The rows of R fall into 3 groups, and each row is roughly a mix of its group's hidden directions.
R:
[[-11   8  -5  19   4  -3 -17  -7  11 -14]
 [ 10  -5  11  -4  18  -4  17   3 -13  14]
 [-15  -5  10 -14   7   1   2 -22  -7  13]
 [  2  -5  -1   3 -19 -10 -21  15   4 -12]
 [ 12   6  -1   7  15  19 -20  -4  -5   3]
 [  1  -8 -16  17  -9  -2 -10  16 -13  -7]
 [  7  10  14   6 -12   8  10  23  -1 -10]
 [-15   3  13  11 -18  -8   4  -7  -6 -16]
 [-16   5 -12   0 -10  20  -3  -4  19   0]
 [-17 -12  11  24  -4   3   0 -11  -1  -2]
 [ -2  -9  21  -3  11  -6   6 -19  14  -1]
 [-16  13  -1 -19  -2  17  -5 -12   8   1]
 [  7  14 -26 -13 -10   4  -2   0  -1   7]
 [ 20   3  -8   8  20 -12   0 -11   7   3]
 [  4   0  16 -15 -15   5  18   3 -15   0]
 [ -5   9   6  23   5   3  -8 -11 -19  -2]
 [ 26  14   9  -8   6  13  -1  -7   4   0]
 [ -8  -9 -24  -4  -9   4 -14  -1  15   4]
 [  1   7   4 -18 -11   7 -14   9 -13  17]
 [  8  11  20   7  -3  -4  -1  -2 -22 -10]
 [ -5  -2 -12  16 -18  -1 -19   3  11  -4]
 [-23  -3  -6 -13 -18 -12  -6   3   3   4]
 [  3 -14  15  19   0   2  -9   0 -14 -14]
 [ -3  -2 -16 -23   7   8  -1  -2  20   0]
 [  3   1  10 -10 -11  10 -15   2  20 -16]
 [-10  12 -13  11 -16  11   4  19  -1   2]
 [  1  19 -14  -1   3 -12 -19  12   7  -6]
 [ -3  10  -6 -19 -13  15 -18   3   2  -4]
 [ -1 -17  26  -2   0   6  14   7  -4  -1]
 [  6   1   3 -12  25 -15  -9   0 -12  -4]
 [ -7   8 -20 -13  -7  -2  13 -16  10  -3]
 [ 10  19  21  10  -4   7  -3   8  -2 -11]
 [  4  -2  -9  21   8  -4   8  24   4  -4]
 [ 16  11 -18   8  -6  17   2  12   6   3]
 [ -5  10 -11 -11 -23  10   5   0 -16   1]
 [ 21  -3   2 -13   3  11 -22   0   2  -6]
 [ 13 -10  -6  -3   7  14  13   0 -22   8]
 [  3   9 -13  -2 -11 -10   5  12  23 -12]
 [-20  -8  10  -9  14  -9   3 -10 -14  -7]
 [  2   7 -13   3  15 -16   2   6 -19  13]
 [ 18  -7 -14  -2  -2 -13 -18  -7 -11  -4]
 [ 10   0   4  18  -9 -19  -3   5  19   3]
 [  6  13  -3 -22 -11  11  -1 -17  -6   4]
 [ -4  -8  16   9 -12  -5   8  -8 -24  -1]
 [  6  -7   0 -14 -27  -8  -7   4  -5 -10]
 [  2  -5 -18 -13 -15   3 -17  -7 -15   2]
 [  6  -5   4  12 -12  11   3  24   5 -13]
 [ 19   3  -1 -14   4  19  -7  -9  13  -5]
 [-13  13 -17  -5   8  12  -4  -6  19  -3]
 [-12   6 -16   9   1  14 -19 -14   3  -3]
 [  6   2  -1  -9  16  -9  -2 -14  24   3]
 [ -5   4  -2   3 -23   7  -6   9  20  -9]
 [ -9  13  -9  -4   8 -23 -16  -7  -2   1]
 [  0  17  15  24  -8  -1  -2   5  -7  -9]
 [  0  14 -24  -7   3  12 -13  -5  -2  -9]
 [  0   8 -11   6  -8   6  -1  17  25   5]
 [ -4  -9  16 -15  -3   6  -3 -23  11  -1]
 [-19  -4  16   2 -17  -4   4  16  -4  -7]
 [ -8   3   6 -29   4   9 -13  -3 -10  -1]
 [  6   0  -6 -25   8 -15  16   5  -3   4]
 [ -1   4  -7 -15   6 -15 -21 -16  -7  -1]
 [ 18  -5  -7   3  -8   9 -14  -1  13 -20]
 [-20   5  -1 -11  -4   7  19  -6 -11  12]
 [-13   2 -16   6  -6   7  24  -4 -13  -3]
 [-12 -13   9 -14   4  15   3  -1 -15 -15]
 [ -2  14   3 -21   9  13 -13   0  11  -9]
 [  8  -9   8  20  -3  -5  -9  16   2 -17]
 [-24  -8 -15   7  -6  -6  10   9 -10   4]
 [  0  -8   3  21   7  -7  -3  26   3  -2]
 [ 16  -9  16  -1  11  -7  11  16   9   6]
 [ 15  -2   9 -12   4   2  -2  -5 -27   4]
 [  6   3   0  -1 -16 -19  15  15 -12   7]
 [-14   9   7  -6  18   5  13  16 -10   6]
 [  1  13  -2   0  -6  24 -15   1  15  -8]
 [ -6  -5  24  -2 -11  -4  10   1   6  19]
 [ 14  -3  -1 -11 -10  -4 -23 -13  11  -6]
 [ 11 -11  16  12   7   7  -9 -13 -15  -9]
 [-22 -18  -6   8  -4 -14  -4  -6  -2  -8]
 [ -6   3 -17  10   4  -3   1  12  25   8]
 [ -2  -5   8  17  11 -25  11  -2   0   6]
 [ -3 -10   0   0  19 -16 -11  -2  19   8]
 [ 18  -6 -15  14   5   3   2 -17   8 -11]
 [ -6  -8  20   7  -8 -16  10  -4   7  15]
 [-22  -4  -3 -10 -13   2   6 -17 -14   0]
 [ -9  -9   6  14   2   2   2 -16 -24   6]
 [  2   4 -13 -22  -4  14  -7   3  19  -2]
 [ -7  -2  26  -4  -1 -17  -1  12   4   9]
 [-15  20   1 -11   6 -14  -8   5  -1  15]
 [ -8  12 -14  -8   1   4  26  -8   6   4]
 [ 18   5 -14  -3   2  -5 -21  10  11   5]
 [ 12 -11   4  20   4 -19  12   2  -1   9]
 [-16  -9 -14  16  -8  -2  10   7 -14  -7]
 [ -2 -12   3   9  -9  -9  -3  -9 -27   4]
 [  4   7 -21 -11  -1   7   6 -24  -3   0]
 [ 10  11  -8 -19   7   6  -2 -21   5  10]
 [ -1   2 -15  15  11 -23   1   4  -9  10]
 [ -6   0   5  15 -18  21   3  -1 -10  10]
 [ 11  15 -11   1  10  12 -17  -4 -15   6]
 [ -1  -1  -4   9   7 -29  -6   7 -14   2]
 [ -6  18  10   3  -9  13  20   9   9   1]]
Here is one row of each group, with its name. Which group are the others in?
[  6  -5   7  16   4   1 -12 -10 -26   3] | N
[ -5   9  22 -10   0   2  -2   6  23   3] | Z
[  7  -2   0  16  12 -10   3  17  19  -7] | K

[ -1   6 -21   7  16 -11 -15  -7 -10   4] | N
[  7 -16  12 -21  -2  -6   3  -8 -16  -5] | N
[ 16   2  -7 -16 -11   3 -13   0 -20   2] | N
[  4  -8  -5   0  -8  -1 -24   1  18 -14] | N
[-26   1   6  -4   6  13  14   3 -11  -5] | Z
[ -9   5  22 -20  -7   0  -9   2  12   4] | Z
[-10  -4   9  14  10  -6  12  24   4   5] | K
[-9 16 13  5 16 14 10 -4 12 -7] | N
[-16   1  -9 -16  -7  -2   8 -24   2   0] | K
